Look-ups in named tables: a row name and a column name give one cell, copied from the table.

durota =
	sape	bepegu	kevif
tediv	110	103	206
ket	140	188	191
solek	180	237	138
fak	136	218	216
vugofu	149	138	152
tirim	183	136	113
zinu	116	190	132
fiporol	157	180	152
zarupi	81	33	161
ruva	153	224	110

zarupi, sape: 81
tediv, bepegu: 103
ket, bepegu: 188
zinu, sape: 116
zinu, kevif: 132
ruva, sape: 153
zarupi, kevif: 161
vugofu, sape: 149
zinu, bepegu: 190
fak, sape: 136
solek, kevif: 138
fak, bepegu: 218
fiporol, sape: 157
ket, kevif: 191
vugofu, kevif: 152
tirim, bepegu: 136
Row with the largest bepegu: solek

kepuroz:
	rolovi	ven
nak	-3950	5397
ruf	-178	2430
peba	-3727	3818
patod	-777	4145
lutid	-722	-7165
fuzud	-1100	-2853
vopore	-735	-4122
voril	190	-1322
zavale	520	-1232
nebud	-4246	-5394
fek	238	446

rolovi of nak = -3950
ven of vopore = -4122
rolovi of patod = -777
ven of patod = 4145
ven of zavale = -1232
ven of nebud = -5394
ven of lutid = -7165
rolovi of fuzud = -1100

felofi:
	veber	tob	fofu	lubor	tizibu	satelen	rar	fek	lanip
neperem	57656	49751	59647	59485	50210	60158	61604	57329	80607
dil	67352	51688	55647	50194	58808	48939	31589	77250	21168
domiti	62579	72682	61193	59943	67375	71866	76764	57875	63345
zib	60829	63770	62146	60393	60297	62232	64616	61771	61477
lorus	71047	81489	61804	58403	81602	82289	83920	56597	61036
mul	69463	50036	55542	50382	58805	43391	26644	85580	10364
fop	60235	65941	62770	61626	63596	63686	67887	64145	62899
fup	61213	61133	60624	60977	60572	60972	61198	61199	61050
ramubo	57938	84877	74231	64551	77933	70871	86763	61675	60284
kasem	59700	90690	72214	64511	76700	75275	90800	61055	55549
koz	63142	76638	63363	62238	74187	75004	80211	55261	65456
zekulis	60900	56129	62596	57597	63669	63842	60834	59072	60896
vemi	55672	51406	63251	63575	60123	56843	57333	58764	70351
logama	54163	46176	61668	66749	40882	54104	58550	53166	95028

tob of dil = 51688
veber of zekulis = 60900
fofu of kasem = 72214
tob of vemi = 51406
tizibu of koz = 74187
fek of dil = 77250
fofu of lorus = 61804
lubor of vemi = 63575
veber of fup = 61213
tizibu of logama = 40882
satelen of dil = 48939
lanip of koz = 65456
tizibu of vemi = 60123
satelen of fup = 60972
tizibu of dil = 58808
tob of mul = 50036
lubor of neperem = 59485

peviz
|  | bagegu | metemab | zomodi | rek | zak |
|---|---|---|---|---|---|
| leva | 99 | 63 | 173 | 27 | 113 |
| gokur | 134 | 120 | 127 | 156 | 140 |
| lito | 131 | 129 | 126 | 161 | 135 |
| mugudu | 173 | 179 | 128 | 138 | 138 |
| tepef | 120 | 122 | 115 | 176 | 147 |
| ritelo | 173 | 186 | 125 | 146 | 147 |
| lugiki | 117 | 107 | 105 | 215 | 149 |
| lifofi | 147 | 156 | 137 | 133 | 140 |
| nis | 150 | 156 | 137 | 130 | 141 |
| gaz | 146 | 157 | 139 | 134 | 139 |
| zol | 160 | 173 | 132 | 143 | 141 |
| lop | 114 | 132 | 109 | 241 | 138 |
| kagofir | 140 | 145 | 138 | 137 | 137 |
| remasen | 125 | 118 | 155 | 101 | 120 |

bagegu of lito: 131
zak of gaz: 139
rek of leva: 27
metemab of leva: 63
zomodi of zol: 132
zomodi of lop: 109
zomodi of lifofi: 137
Which row has the largest rek? lop

museti
         mig  fuz  dabul
kog      129  124    137
vare     147  175    104
dok      142  153    124
lorik    123  136    146
lir       50  127    135
susum    109  104    112
gemen    173  145     76
zafida   163  178    144
bimuvut  203   96    115
sudigag  128  151    143

What is the mig of lorik in museti?
123
What is the mig of gemen in museti?
173
What is the dabul of gemen in museti?
76
What is the dabul of sudigag in museti?
143
What is the mig of vare in museti?
147
What is the dabul of lir in museti?
135
What is the mig of lir in museti?
50
What is the fuz of lir in museti?
127

ruk.tsv
	nudore	dod	fiz	sudone	letozig	vinime
lorub	-0.14	-0.47	-0.45	0.17	-0.01	-0.17
tikoduk	-0.22	0.43	-0.71	-0.43	0.16	-0.45
sozilak	-0.66	-0.27	-0.10	-0.24	-0.24	-0.48
famo	-4.63	-1.29	4.21	7.46	0.24	-6.28
sorere	-0.20	-0.24	-0.30	0.01	-0.18	-0.21
lut	-0.29	0.09	0.01	-0.46	-0.21	-0.37
bisi	2.49	3.26	8.44	1.23	-5.03	-2.51
todal	7.99	3.74	-1.11	3.41	5.21	0.07

letozig of lut is -0.21
nudore of sorere is -0.20
dod of bisi is 3.26
letozig of todal is 5.21
nudore of todal is 7.99
fiz of sozilak is -0.10
letozig of sozilak is -0.24
vinime of sozilak is -0.48
letozig of tikoduk is 0.16
nudore of tikoduk is -0.22
dod of sozilak is -0.27
vinime of lut is -0.37
dod of tikoduk is 0.43
sudone of sorere is 0.01
letozig of famo is 0.24
nudore of lut is -0.29
letozig of lorub is -0.01
dod of todal is 3.74
sudone of bisi is 1.23
Row with the largest letozig: todal

zis
         teler   pir   bal  fudemom  vototi  detu
muranat   2.10  6.10  5.21     6.90    5.25  9.35
kaganid   4.28  1.76  5.20     7.95    6.02  3.92
naf       2.41  5.84  4.86     3.67    3.67  8.80
bilapid   5.30  7.84  4.19     5.07    1.47  7.24
luradap   7.22  6.52  9.95     3.41    7.02  4.18
litad     6.19  6.58  8.89     2.39    8.58  6.63

What is the fudemom of kaganid in zis? 7.95
What is the bal of naf in zis? 4.86
What is the teler of litad in zis? 6.19
What is the fudemom of muranat in zis? 6.90
What is the pir of naf in zis? 5.84
What is the detu of naf in zis? 8.80
What is the pir of bilapid in zis? 7.84
What is the teler of bilapid in zis? 5.30
What is the pir of luradap in zis? 6.52
What is the fudemom of bilapid in zis? 5.07
Which row has the largest teler? luradap

